0: ndarray[325 389 531 339 706 317 658 513 811 553 533 321 437 522 538 561]
1: ndarray[380 613 364 635 579 435 516 497 342 456 455 632 454 596 232 563]
2: ndarray[401 377 698 298 604 409 577 786 739 444 588 472 472 589 540 684]
3: ndarray[400 497 638 466 668 204 638 614 654 443 546 326 640 693 316 450]
4: ndarray[697 527 509 284 389 255 243 582 421 494 463 508 368 510 621 145]
5: ndarray[482 526 628 270 403 659 530 538 724 438 642 467 503 565 501 470]
6: ndarray[841 577 514 348 509 438 372 771 670 523 530 348 651 543 801 119]
7: ndarray[269 616 665 431 460 654 592 642 323 380 633 567 607 554 602 555]
8: ndarray[254 490 674 375 570 486 640 388 752 408 684 476 438 566 573 648]
9: ndarray[478 684 698 676 579 420 835 480 855 619 590 487 614 529 638 383]
10: ndarray[517 442 522 432 566 405 741 537 804 418 575 330 548 431 594 393]
11: ndarray[694 640 576 694 365 532 340 719 593 653 633 667 286 434 388 784]
12: ndarray[367 379 516 352 696 354 624 507 793 522 519 330 423 530 539 561]
13: ndarray[427 412 487 518 630 493 667 517 834 462 585 441 596 653 643 134]
14: ndarray[644 269 262 641 472 691 212 561 382 423 151 389 229 547 671 549]
15: ndarray[248 530 632 468 452 377 633 470 208 473 696 570 548 540 566 542]
16: ndarray[491 594 403 406 477 590 401 380 274 559 564 756 546 445 254 584]
17: ndarray[405 410 535 264 614 572 677 505 650 568 624 447 485 545 667 386]
18: ndarray[705 601 616 765 176 510 234 422 576 483 645 375 354 457 556 724]
19: ndarray[596 711 547 848 328 605 153 589 574 536 606 393 288 466 632 816]
20: ndarray[259 425 619 562 833 413 552 439 767 387 617 309 505 692 448 475]
21: ndarray[348 528 633 589 643 695 787 343 237 408 642 749 480 485 523 528]
22: ndarray[525 568 657 471 617 505 614 464 632 531 563 601 684 616 424 508]
23: ndarray[594 253 210 628 468 657 355 447 558 357  44 361 399 436 743 468]
24: ndarray[486 597 359 574 541 605 626 659 220 669 585 519 650 468 307 424]
25: ndarray[414 737 337 193 200 554 909 360 450 555 587 435 343 355 390 284]
26: ndarray[662 340 249 576 590 667 406 439 436 359 310 513 386 441 541 591]
27: ndarray[419 667 469 554 469 460 355 600 437 451 437 590 787 610 264 371]
28: ndarray[653 240 393 604 363 766 416 698 406 565 280 543 440 448 724 573]
29: ndarray[569 515 399 545 498 579 353 515 201 599 494 646 575 600   0 363]
30: ndarray[337 327 438 409 342 215 425 397 502 663 317 550 653 501 309 328]
31: ndarray[272 473 480 436 738 370 805 642 756 496 746 404 687 590 416 616]
32: ndarray[631 215 272 552 392 730 311 366 381 363 291 363 445 378 644 508]
33: ndarray[394 864 539 334 222 518 852 322 381 752 443 448 437 181 288 101]
34: ndarray[580 482 222 468 637 340 719 447 282 510 356 507 633 420 137 466]
35: ndarray[343 494 557 356 738 345 557 511 614 713 752 393 621 545 469 532]
36: ndarray[739 564 415 740 257 500 213 678 456 530 644 570 277 537 661 800]
37: ndarray[650 348 171 602 420 732 178 650 426 281 364 486 356 457 564 339]
38: ndarray[490 651 397 469 454 432 341 429 408 348 371 650 302 489 183 607]
39: ndarray[648 332 347 618 599 702 497 383 556 443 176 338 362 450 497 507]
40: ndarray[584 422 219 519 591 604 400 477 397 333 182 510 296 455 691 611]
41: ndarray[648 356 178 606 429 737 194 644 421 279 344 482 356 453 557 357]
42: ndarray[315 585 708 561 540 626 564 361 373 552 648 512 633 583 641 436]
43: ndarray[360 409 546 500 765 564 656 442 756 422 640 365 613 525 547 586]
44: ndarray[521 759 627 564 359 524 287 789 544 624 590 637 309 488 666 662]
45: ndarray[803 602 425 331 455 424 531 604 484 444 416 415 592 483 434 307]
46: ndarray[730 671 671 633 227 559 162 770 608 707 669 530 273 404 499 760]
47: ndarray[339 591 363 595 308 549 686 537 219 582 509 541 536 545 343 479]
48: ndarray[597 637 659 618 454 491 132 649 517 379 724 573 197 343 686 552]
49: ndarray[440 572 612 513 289 687 219 449 561 557 540 581 308 505 923 731]
50: ndarray[321 422 561 464 689 348 658 398 688 563 664 289 707 509 475 296]
51: ndarray[685 528 513 315 393 264 241 574 426 492 474 512 360 515 608 189]
52: ndarray[532 755 482 804 276 403 235 574 657 545 621 459 306 629 663 598]
53: ndarray[522 299 362 429 576 277 651 400 506 322 331 593 792 139 296 491]
54: ndarray[436 428 499 459 509 308 557 294 498 507 234 263 629 427 200 325]
55: ndarray[485 424 232 581 543 277 554 378 480 631 458 481 649 303 344 469]

ndarray[500 681 683 662 552 444 814 479 837 602 552 500 599 524 637 400] -> 9
ndarray[342 498 563 368 731 350 558 508 626 695 744 411 612 548 464 534] -> 35
ndarray[349 649 532 438 233 432 755 223 362 621 507 526 406 339 244 135] -> 33
ndarray[703 185 426 502 448 627 338 542 404 332 331 347 381 292 670 490] -> 32
ndarray[336 302 431 407 353 199 397 413 513 666 302 552 673 515 317 346] -> 30
ndarray[299 592 700 577 539 633 564 363 343 544 651 512 630 594 655 442] -> 42
ndarray[603 230 177 623 474 622 384 435 541 366  42 353 423 427 704 430] -> 23
ndarray[484 530 646 676 486 632 486 290 308 372 422 501 572 536 604 491] -> 42
ndarray[633 276 251 641 477 685 202 572 374 416 153 385 219 548 668 532] -> 14
ndarray[575 632 544 292 358 605 763 284 382 582 556 464 444 402 512 294] -> 25
ndarray[563 550 444 674 285 679 589 487 135 591 517 589 530 578 366 561] -> 47
ndarray[804 619 444 320 465 442 509 629 488 435 416 418 583 497 420 317] -> 45
ndarray[795 612 459 319 480 433 530 617 520 430 423 398 579 494 426 310] -> 45
ndarray[504 753 657 551 371 506 310 780 580 641 621 634 328 488 665 655] -> 44
ndarray[369 625 519 440 223 425 769 221 370 617 495 515 428 337 190 144] -> 33
ndarray[459 619 570 477 638 577 687 632 355 459 467 635 634 466 729 566] -> 7
ndarray[249 611 685 441 479 653 583 665 311 376 652 578 625 563 625 572] -> 7
ndarray[772 774 476 470 497 559 414 578 522 464 442 338 606 566 564 196] -> 45
ndarray[336 586 369 572 332 531 676 539 272 576 516 549 532 531 365 488] -> 47
ndarray[263 469 473 435 750 380 815 670 746 498 764 403 697 599 416 626] -> 31
ndarray[699 603 608 810 160 516 211 409 581 479 668 369 344 441 563 761] -> 18
ndarray[463 329 283 552 504 215 616 414 350 617 301 560 776 400 444 390] -> 55
ndarray[446 434 488 477 491 326 541 305 457 500 223 288 619 429 187 339] -> 54
ndarray[658 349 265 560 589 693 403 450 458 366 334 506 386 455 571 596] -> 26
ndarray[666 216 383 606 357 772 424 694 388 567 262 556 449 460 722 570] -> 28
ndarray[314 283 539 410 689 571 556 359 579 496 531 514 728 553 494 625] -> 43
ndarray[706 650 675 608 255 548 191 773 619 688 664 526 287 418 503 756] -> 46
ndarray[469 642 394 479 474 411 349 417 406 353 370 652 299 496 185 611] -> 38
ndarray[836 625 439 310 466 444 515 628 498 425 416 399 588 487 433 304] -> 45
ndarray[534 757 652 561 338 517 288 795 573 637 613 630 325 480 667 667] -> 44
ndarray[516 538 641 266 409 645 514 549 752 435 661 441 513 569 557 431] -> 5
ndarray[403 535 664 466 683 201 642 626 672 436 560 307 625 714 320 449] -> 3
ndarray[358 795 531 634 368 691 464 468 191 268 537 606 577 585 530 573] -> 7
ndarray[341 547 640 593 639 719 800 327 194 398 640 778 487 487 528 537] -> 21
ndarray[835 580 537 342 507 422 397 775 703 529 561 335 670 541 794 102] -> 6
ndarray[381 257 422 657 612 148 743 138 412 633 334 639 575 339 276 562] -> 55
ndarray[586 626 529 258 345 612 757 268 395 594 565 458 440 384 500 281] -> 25
ndarray[565 521 394 550 507 559 371 514 225 607 484 636 586 575   0 359] -> 29
ndarray[525 489 174 615 523 247 541 348 404 580 267 389 671 384 325 295] -> 55
ndarray[364 404 531 511 745 537 650 437 713 426 612 395 608 506 518 579] -> 43
ndarray[515 667 439 326 245 653 698 368 479 423 412 460 399 464 344 336] -> 25
ndarray[226 432 648 561 852 390 565 439 793 390 642 293 516 711 438 465] -> 20
ndarray[444 430 493 459 492 310 553 307 503 493 213 267 618 435 199 335] -> 54
ndarray[580 449 249 468 528 242 521 389 497 587 513 542 569 289 343 466] -> 55
ndarray[439 297 302 696 403 323 803 165 319 650 562 644 640 392 559 507] -> 55
ndarray[357 326 445 433 342 224 373 434 517 663 327 556 646 506 337 365] -> 30
ndarray[569 550 427 672 271 681 599 504 124 610 527 595 527 581 346 568] -> 47
ndarray[598 564 653 433 672 569 523 619 704 521 566 495 695 731 615 497] -> 22
ndarray[390 634 343 646 559 438 510 492 305 462 444 648 443 610 206 567] -> 1
ndarray[259 483 667 389 581 501 610 412 733 406 684 490 445 578 577 663] -> 8
ndarray[500 534 630 690 476 655 460 300 283 368 376 504 544 539 618 486] -> 42
ndarray[364 568 355 588 325 562 658 531 226 563 489 544 533 534 354 481] -> 47
ndarray[230 516 625 451 443 374 615 470 156 460 705 577 542 540 559 555] -> 15
ndarray[247 538 650 560 505 639 462 577 187 253 554 638 446 602 518 488] -> 7
